In the data rows, the value 500 means zero.
Here are some points, one per row:
643,719,529,396,457,471,256,532,376,638,438,431,526,478,719,330,541,551,368,559,301,643,555,660,639,629,659,453,311,381,440,588,428,542,671,426,295,631,280,332,593,378,615,626,702,480,484,481,586,420
534,376,471,653,623,620,540,434,517,325,452,598,694,647,635,241,639,472,558,395,453,634,643,489,312,307,547,544,310,287,477,615,563,715,674,604,550,457,584,491,658,669,425,601,444,354,578,332,422,442
621,309,394,550,680,584,283,335,662,585,565,670,521,405,433,621,464,284,400,450,669,372,529,518,537,651,305,376,591,493,294,710,421,427,428,645,392,634,360,461,308,613,483,558,612,290,651,522,585,428
500,476,425,597,519,658,691,394,304,398,435,723,448,603,510,431,637,543,481,743,408,410,398,460,527,691,445,419,577,746,419,391,518,467,321,663,520,677,350,377,678,459,274,607,522,538,563,390,528,486
610,554,426,402,382,388,588,696,481,308,651,359,641,690,414,395,435,379,370,360,229,429,490,563,557,269,270,619,571,698,451,411,587,294,443,463,361,448,337,313,402,657,546,441,423,397,333,326,668,614
381,596,565,593,316,450,435,647,651,652,605,548,287,246,342,581,494,377,624,599,434,418,560,645,450,355,656,665,609,454,593,462,392,460,424,553,547,558,576,664,549,539,438,614,512,354,714,332,456,353
316,597,642,480,523,541,277,517,511,539,521,494,506,706,404,359,618,388,552,352,413,349,356,469,435,476,467,494,629,338,542,435,705,497,507,567,540,555,579,569,625,277,418,453,622,593,258,615,354,418
697,390,292,557,530,610,613,494,583,537,491,641,556,565,694,489,644,377,381,413,658,420,399,567,383,394,680,355,655,508,307,405,365,314,368,604,605,621,402,438,582,640,339,673,694,743,524,374,477,649
692,497,466,527,472,340,387,326,501,384,448,393,462,287,618,371,476,375,482,476,553,634,528,457,518,673,478,661,467,622,502,455,494,620,452,392,724,407,530,574,543,390,449,414,389,437,403,498,453,670
345,377,418,402,392,432,335,381,278,377,430,391,216,418,625,480,529,435,420,458,348,308,392,644,418,387,390,304,422,652,392,449,479,435,570,678,498,439,357,442,608,671,619,289,416,621,715,735,600,473
545,453,665,572,476,598,344,606,592,625,687,353,573,451,320,422,502,730,558,573,554,621,558,420,340,569,594,355,625,742,625,558,647,345,628,611,650,595,460,221,435,666,394,606,598,453,459,483,289,419
573,602,517,612,248,434,400,672,593,427,625,627,537,430,534,651,392,435,546,653,343,477,552,436,492,514,424,564,619,285,641,320,612,498,643,564,693,583,345,620,278,724,480,505,618,475,393,523,380,304
546,644,400,278,611,580,456,541,441,562,291,416,674,574,359,687,479,694,588,639,459,469,576,548,370,452,404,695,450,434,412,327,524,290,397,384,572,776,459,666,502,364,526,509,382,582,717,578,610,462
661,613,546,446,399,410,590,346,557,368,443,606,377,414,553,414,310,518,406,346,583,532,370,329,656,480,469,586,295,650,423,595,515,493,527,332,715,406,667,511,622,502,472,605,446,364,446,605,451,470
364,725,504,417,698,495,539,422,612,578,435,454,467,474,752,615,475,653,597,580,348,526,490,608,344,567,524,409,289,279,543,382,404,392,254,494,622,639,619,372,459,494,553,424,471,444,444,492,693,372
295,577,552,606,461,621,489,629,691,452,499,393,336,364,504,503,505,356,673,585,603,576,586,427,644,379,526,351,576,510,473,281,724,612,631,390,625,362,498,553,465,333,406,625,642,665,699,336,641,456
358,603,248,473,531,538,345,621,260,623,317,615,562,582,566,488,321,641,453,489,433,495,621,384,290,720,586,564,614,637,542,669,593,356,541,477,414,503,753,502,327,452,606,479,720,405,467,311,571,493
439,414,407,379,257,535,410,404,675,318,510,474,302,528,432,605,593,583,360,512,500,748,314,568,572,691,426,314,310,455,490,775,437,440,422,468,512,486,518,702,513,539,354,327,322,601,458,242,549,459
438,346,399,281,620,415,676,712,398,457,512,457,587,635,512,415,330,357,375,640,511,510,371,556,655,597,771,616,363,560,648,538,704,615,403,593,444,524,402,396,432,588,628,469,347,664,680,561,575,585
470,487,539,354,493,256,363,671,531,438,685,598,376,525,732,739,495,361,755,486,552,526,660,440,366,425,427,597,488,587,597,710,468,639,611,537,397,511,360,636,557,344,386,700,436,631,351,544,393,448
653,578,664,486,671,490,467,463,381,389,299,504,260,627,298,482,599,458,297,701,398,677,480,305,281,295,664,547,617,348,655,647,471,539,659,481,618,366,352,404,342,557,415,634,655,501,579,525,572,598
521,535,725,600,572,549,498,537,443,665,356,373,580,559,666,657,320,426,390,533,637,581,479,656,639,355,475,710,394,701,596,660,550,642,585,719,383,564,357,640,650,705,655,470,541,654,455,574,669,695
441,394,712,462,558,563,504,656,565,690,601,437,303,620,685,438,628,437,515,491,486,279,539,399,325,573,358,394,329,603,468,427,625,688,386,371,625,319,673,613,505,374,486,581,450,597,672,400,486,372
431,353,392,299,405,347,592,438,555,769,273,447,540,414,392,348,314,679,568,559,564,618,456,385,609,531,346,580,515,571,333,386,341,563,624,422,559,345,313,564,438,416,334,591,360,488,382,599,297,666
388,529,518,322,428,472,472,517,612,475,558,696,460,482,473,461,615,635,519,479,439,662,687,298,505,265,488,489,404,528,410,261,254,610,363,552,287,394,626,576,334,380,701,446,383,674,487,424,288,397
681,556,608,630,591,408,401,465,423,499,566,581,709,587,298,603,620,747,463,340,640,338,607,629,417,364,645,445,415,346,350,471,587,639,659,539,503,357,508,536,386,439,256,554,311,618,643,372,639,568
280,389,676,575,419,662,526,644,514,547,389,602,558,273,484,609,708,578,538,240,374,575,626,312,595,569,620,516,517,540,635,501,613,482,581,588,573,671,472,343,484,614,441,612,583,413,550,536,420,592
433,527,554,586,524,374,371,281,539,622,685,660,656,504,312,652,449,649,589,416,295,481,627,580,509,371,688,321,588,570,522,407,573,555,352,314,498,549,579,687,477,535,685,568,432,474,553,413,577,532
570,589,497,574,309,448,622,510,627,506,521,518,503,435,628,393,545,557,552,441,723,689,350,352,462,575,487,543,571,524,370,603,499,439,500,444,601,360,442,500,614,418,614,414,308,303,406,645,626,576
602,373,549,627,671,657,420,529,338,681,551,632,598,587,646,676,650,471,635,323,521,344,475,443,674,476,659,478,385,389,480,345,522,364,614,358,607,435,396,613,353,566,480,410,461,421,578,370,320,724
348,685,620,521,432,571,424,552,560,448,631,572,436,734,340,360,595,361,594,624,483,336,591,531,440,616,629,418,371,459,475,419,640,473,554,553,376,439,606,618,528,504,330,405,631,513,311,773,427,478
347,598,486,749,417,673,651,391,370,631,628,346,640,459,676,650,460,446,486,724,401,608,550,530,510,327,371,609,585,529,318,748,329,427,415,343,427,360,595,376,292,332,486,556,346,708,609,709,283,541
528,375,409,596,546,617,686,567,488,306,402,366,316,402,537,537,275,642,420,374,560,436,564,543,484,468,721,560,495,356,335,517,579,629,283,459,319,456,315,507,638,372,494,465,602,383,257,642,288,599
592,284,502,498,469,668,440,623,412,438,458,569,587,592,540,264,455,320,670,469,709,675,393,583,529,431,523,301,400,599,772,450,453,524,570,281,305,620,683,505,483,420,392,309,364,559,474,540,633,326
553,359,389,699,718,304,703,589,341,690,381,386,558,435,350,521,503,608,522,635,513,515,349,644,637,398,453,537,328,632,516,493,675,418,323,586,410,483,619,607,328,633,602,560,612,464,427,473,553,311
688,663,531,392,400,562,444,407,516,512,555,481,383,471,315,435,552,628,651,521,596,516,357,488,616,528,423,625,647,350,407,658,414,789,305,384,471,496,668,338,628,633,565,334,673,385,398,621,457,709
684,586,304,716,501,329,537,598,739,499,437,475,360,675,388,427,359,588,475,243,299,537,560,421,507,583,401,583,700,468,779,463,363,474,309,490,402,316,446,339,646,433,517,487,521,581,717,678,541,626
345,441,496,632,492,590,659,423,313,566,655,621,434,447,294,547,495,375,478,351,623,534,591,502,267,751,323,550,402,315,544,312,469,518,653,576,420,704,615,400,447,507,628,621,461,370,470,332,435,686
444,434,600,268,456,432,636,331,417,392,473,435,756,291,503,527,419,352,443,640,588,314,533,562,576,406,357,272,587,362,651,627,504,370,384,620,389,302,422,453,606,433,617,410,637,411,557,472,519,559
599,459,312,383,640,623,585,430,602,579,321,519,528,580,337,665,506,334,543,560,412,483,336,565,525,669,610,577,506,490,667,494,480,465,683,535,421,471,649,306,555,574,611,433,309,733,306,584,620,277
481,676,621,391,735,633,737,413,519,344,699,470,492,287,505,261,586,608,546,312,448,463,518,596,534,693,452,501,794,359,357,628,394,402,617,364,554,607,496,691,454,455,562,396,333,604,468,501,444,279
440,389,679,400,517,285,447,408,373,323,325,321,688,528,465,636,404,319,360,647,699,396,553,539,648,495,425,330,745,419,419,438,398,497,382,552,378,507,596,400,672,572,613,423,444,328,549,487,469,404
445,374,310,464,428,362,651,369,517,408,626,338,353,620,705,552,592,781,363,637,604,308,515,649,682,432,378,480,595,594,735,437,410,389,712,644,518,625,710,620,365,444,613,496,583,289,357,538,583,573
480,500,439,555,414,403,515,477,620,431,575,409,655,369,507,463,474,491,435,431,636,534,316,300,522,603,455,693,341,627,395,533,280,654,570,378,683,444,428,522,640,385,492,300,682,438,456,507,572,491
There is one direction along which these points spread out most. Take the direction at right angles to it along which they spread out most. Then take the direction at right angles to both along which they spread out most. Go by this last direction. How many in every 100 of the points above lie lower along it than each point below? Answers are rounded to whole numbers. More than half of the points above lie lower than the first one.
681,556,608,630,591,408,401,465,423,499,566,581,709,587,298,603,620,747,463,340,640,338,607,629,417,364,645,445,415,346,350,471,587,639,659,539,503,357,508,536,386,439,256,554,311,618,643,372,639,568 68
439,414,407,379,257,535,410,404,675,318,510,474,302,528,432,605,593,583,360,512,500,748,314,568,572,691,426,314,310,455,490,775,437,440,422,468,512,486,518,702,513,539,354,327,322,601,458,242,549,459 18
381,596,565,593,316,450,435,647,651,652,605,548,287,246,342,581,494,377,624,599,434,418,560,645,450,355,656,665,609,454,593,462,392,460,424,553,547,558,576,664,549,539,438,614,512,354,714,332,456,353 20
521,535,725,600,572,549,498,537,443,665,356,373,580,559,666,657,320,426,390,533,637,581,479,656,639,355,475,710,394,701,596,660,550,642,585,719,383,564,357,640,650,705,655,470,541,654,455,574,669,695 77
610,554,426,402,382,388,588,696,481,308,651,359,641,690,414,395,435,379,370,360,229,429,490,563,557,269,270,619,571,698,451,411,587,294,443,463,361,448,337,313,402,657,546,441,423,397,333,326,668,614 55
364,725,504,417,698,495,539,422,612,578,435,454,467,474,752,615,475,653,597,580,348,526,490,608,344,567,524,409,289,279,543,382,404,392,254,494,622,639,619,372,459,494,553,424,471,444,444,492,693,372 2
295,577,552,606,461,621,489,629,691,452,499,393,336,364,504,503,505,356,673,585,603,576,586,427,644,379,526,351,576,510,473,281,724,612,631,390,625,362,498,553,465,333,406,625,642,665,699,336,641,456 39
573,602,517,612,248,434,400,672,593,427,625,627,537,430,534,651,392,435,546,653,343,477,552,436,492,514,424,564,619,285,641,320,612,498,643,564,693,583,345,620,278,724,480,505,618,475,393,523,380,304 50
431,353,392,299,405,347,592,438,555,769,273,447,540,414,392,348,314,679,568,559,564,618,456,385,609,531,346,580,515,571,333,386,341,563,624,422,559,345,313,564,438,416,334,591,360,488,382,599,297,666 48
653,578,664,486,671,490,467,463,381,389,299,504,260,627,298,482,599,458,297,701,398,677,480,305,281,295,664,547,617,348,655,647,471,539,659,481,618,366,352,404,342,557,415,634,655,501,579,525,572,598 98
599,459,312,383,640,623,585,430,602,579,321,519,528,580,337,665,506,334,543,560,412,483,336,565,525,669,610,577,506,490,667,494,480,465,683,535,421,471,649,306,555,574,611,433,309,733,306,584,620,277 32
